In the data rows, 500 means zero.
Two rows play each game, the first against the second. How much does the first row win by? 20 is about a draw, 40 a big win and 0 a big loss. Wins can go round in a circle: one row can beat a second, the second a third and the third the first. Each row has two weighted sums of its numbers, A and B, taken from their middle values. A row wins by its A times the other's B, less its B times the other's A.
465,575,537,533,478,635,528,365,415,386
493,466,498,674,540,465,529,493,421,522 ~ 29
649,683,374,355,445,408,617,649,628,416
606,451,603,569,371,351,423,649,644,620 ~ 25
649,435,409,489,777,535,496,521,378,509
578,367,444,515,474,379,510,550,564,634 ~ 13
507,374,446,532,485,450,515,578,530,580
365,572,658,534,578,465,292,465,474,511 ~ 22
465,522,441,534,502,535,506,592,502,484
578,435,419,466,646,578,521,436,439,518 ~ 21
521,462,437,440,628,592,559,394,417,503
621,487,450,290,502,394,600,635,534,502 ~ 23
365,502,577,573,425,365,475,408,451,475
479,531,419,513,516,507,490,592,527,473 ~ 29
592,439,589,703,369,351,427,635,649,607
507,455,498,391,541,564,546,422,463,460 ~ 15
564,392,486,537,478,394,511,578,605,585
578,364,432,494,472,365,512,564,587,640 ~ 15
493,461,508,399,522,535,538,450,450,457
450,535,449,504,502,535,493,564,517,490 ~ 19
649,622,402,302,397,436,698,606,655,482
635,408,400,455,715,507,523,436,399,467 ~ 30
493,517,390,497,525,479,451,592,534,487
365,569,688,520,599,450,310,436,457,518 ~ 16
493,461,499,384,541,521,535,379,428,465
649,424,425,445,680,493,500,479,438,482 ~ 24
493,532,526,522,495,465,410,621,533,373
408,503,473,542,462,592,493,535,483,478 ~ 22
379,568,659,512,612,465,398,436,458,489
649,631,426,266,305,422,771,606,620,453 ~ 37
606,417,462,573,483,394,526,606,652,633
394,477,498,428,505,578,552,465,530,507 ~ 20
493,453,440,594,543,550,490,521,487,513
521,703,597,460,405,649,601,351,357,332 ~ 24
408,509,532,423,486,479,508,507,569,597
493,499,517,525,452,351,393,621,664,499 ~ 22
564,469,511,565,287,408,790,649,515,437
606,380,434,507,475,379,516,578,603,634 ~ 27
436,465,482,555,506,465,396,507,456,525
394,528,530,508,486,550,498,606,515,484 ~ 20
564,502,353,452,626,422,456,606,493,452
592,437,461,425,635,507,504,465,370,485 ~ 28
521,490,426,386,522,408,517,621,492,516
621,475,462,372,461,408,680,649,543,497 ~ 20
521,717,623,460,413,649,588,351,371,330
578,403,467,509,496,436,526,550,569,611 ~ 17
621,438,430,459,649,507,515,422,409,483
351,591,645,554,485,621,400,507,501,723 ~ 22
465,463,505,602,525,479,514,436,429,541
365,610,636,545,577,450,326,465,471,511 ~ 17
436,496,477,536,494,621,516,479,473,491
621,466,489,555,439,365,501,621,687,592 ~ 19
379,547,606,553,503,436,408,465,475,490
450,500,438,531,486,578,486,535,463,469 ~ 20
649,645,402,348,489,394,619,649,697,425
493,514,455,573,484,606,521,550,450,442 ~ 14
507,499,454,564,467,550,531,493,425,467
436,826,726,477,267,649,646,351,425,148 ~ 8
621,473,442,405,480,365,660,649,532,507
408,317,512,627,537,351,411,379,373,700 ~ 19
564,558,330,415,584,422,446,606,717,550
422,501,469,535,462,578,499,550,482,488 ~ 20
436,582,549,520,479,635,545,379,426,377
507,471,517,508,482,365,408,621,601,523 ~ 18
394,500,470,569,436,564,535,521,473,468
450,470,511,392,506,521,558,436,495,470 ~ 22
450,524,494,550,481,635,525,450,454,456
394,491,545,369,481,535,534,493,589,531 ~ 18
550,414,440,536,545,479,495,550,553,638
578,442,461,430,625,507,548,422,427,472 ~ 19
564,515,483,516,455,621,568,493,394,437
507,440,502,455,536,550,578,365,464,468 ~ 22
450,468,521,409,505,592,560,450,535,492
578,429,600,604,381,351,393,649,636,604 ~ 20
493,527,420,514,503,493,469,578,502,470
621,436,579,835,292,351,456,649,609,636 ~ 14
379,551,653,549,602,465,373,408,472,501
351,534,573,509,449,408,401,408,478,492 ~ 34
479,652,585,485,446,635,575,351,405,314
621,470,451,321,501,351,606,649,539,507 ~ 31
479,452,464,543,503,550,499,507,503,526
394,570,626,556,528,479,377,450,459,495 ~ 22
379,794,723,492,321,649,567,351,349,148
365,511,626,519,488,408,441,479,477,494 ~ 37
422,480,516,381,502,564,551,436,502,494
479,600,592,488,440,649,562,365,413,337 ~ 21
465,483,518,424,505,550,566,394,497,468
422,470,530,407,514,592,522,465,491,479 ~ 19
351,432,532,628,352,379,469,408,512,569
465,483,445,560,506,564,498,507,441,475 ~ 17
422,487,482,546,462,521,534,592,461,477
436,447,517,401,510,578,571,422,495,477 ~ 19
550,366,448,552,473,379,526,550,629,705
436,512,693,575,565,365,416,379,455,522 ~ 9
592,425,643,730,310,365,428,649,679,611
365,586,623,545,568,479,303,479,454,486 ~ 30
465,448,519,422,504,621,621,379,473,489
649,431,397,472,676,535,521,479,380,494 ~ 17
649,438,423,422,696,535,517,479,368,481
507,654,616,470,418,649,578,365,369,267 ~ 33
422,489,536,442,479,507,534,479,556,512
465,530,432,524,480,521,488,550,518,483 ~ 21
550,434,564,973,314,365,559,649,599,547
635,495,516,567,407,379,477,635,643,545 ~ 6
465,466,427,568,539,507,501,521,485,505
394,395,560,706,458,351,424,379,467,591 ~ 15
592,469,585,563,358,351,424,635,646,616
606,384,450,508,455,408,512,535,664,692 ~ 11
479,604,554,482,423,635,599,351,431,316
493,536,536,531,488,465,420,635,524,376 ~ 5
422,479,475,590,472,550,495,578,471,473
507,448,497,400,557,521,575,394,439,444 ~ 21
649,644,403,251,366,422,721,592,688,486
507,442,506,387,543,550,523,394,460,497 ~ 30
365,555,597,430,480,621,473,535,604,570
535,389,540,841,293,379,534,635,645,592 ~ 37
606,407,365,506,695,493,499,493,387,518
408,479,535,393,495,578,584,450,549,505 ~ 22
479,529,520,500,470,564,496,592,492,474
649,584,453,402,268,408,852,635,650,454 ~ 33
564,381,494,736,373,422,513,635,589,640
450,523,419,531,486,550,504,550,510,473 ~ 23
422,466,520,410,499,606,545,379,478,450
351,593,644,489,596,479,268,450,414,495 ~ 21
649,577,474,408,254,465,775,635,683,451
436,502,437,542,451,550,491,521,473,459 ~ 23
479,447,506,403,500,564,581,436,501,459
635,478,387,409,635,422,454,606,483,475 ~ 14
635,454,401,446,688,507,509,450,364,471
521,423,488,437,568,521,573,422,440,458 ~ 20
365,540,641,522,522,465,373,479,470,504
422,799,696,491,281,649,638,351,443,166 ~ 26
635,483,419,317,487,394,597,635,525,502
592,432,539,616,548,351,290,550,407,461 ~ 29
592,385,447,577,539,422,507,592,586,591
621,599,390,457,464,436,534,564,640,491 ~ 13
465,532,405,517,515,493,488,578,529,507
408,473,562,403,493,606,533,436,516,506 ~ 22
465,482,514,453,497,606,586,365,480,486
365,589,642,506,612,479,267,479,432,497 ~ 19
507,464,502,393,553,564,530,379,452,466
379,555,625,519,570,479,348,422,460,499 ~ 21
379,546,577,527,537,479,383,465,466,486
621,619,349,436,536,408,494,621,691,512 ~ 31
351,560,624,452,498,621,426,493,607,646
550,360,437,510,472,436,501,564,577,589 ~ 9
649,607,378,289,435,394,631,621,751,449
351,534,595,533,482,394,383,479,486,496 ~ 4
592,395,428,540,466,379,525,578,623,685
550,515,465,512,462,621,553,479,435,454 ~ 22
507,518,465,512,446,621,523,493,451,459
436,476,529,382,496,535,573,436,545,500 ~ 20
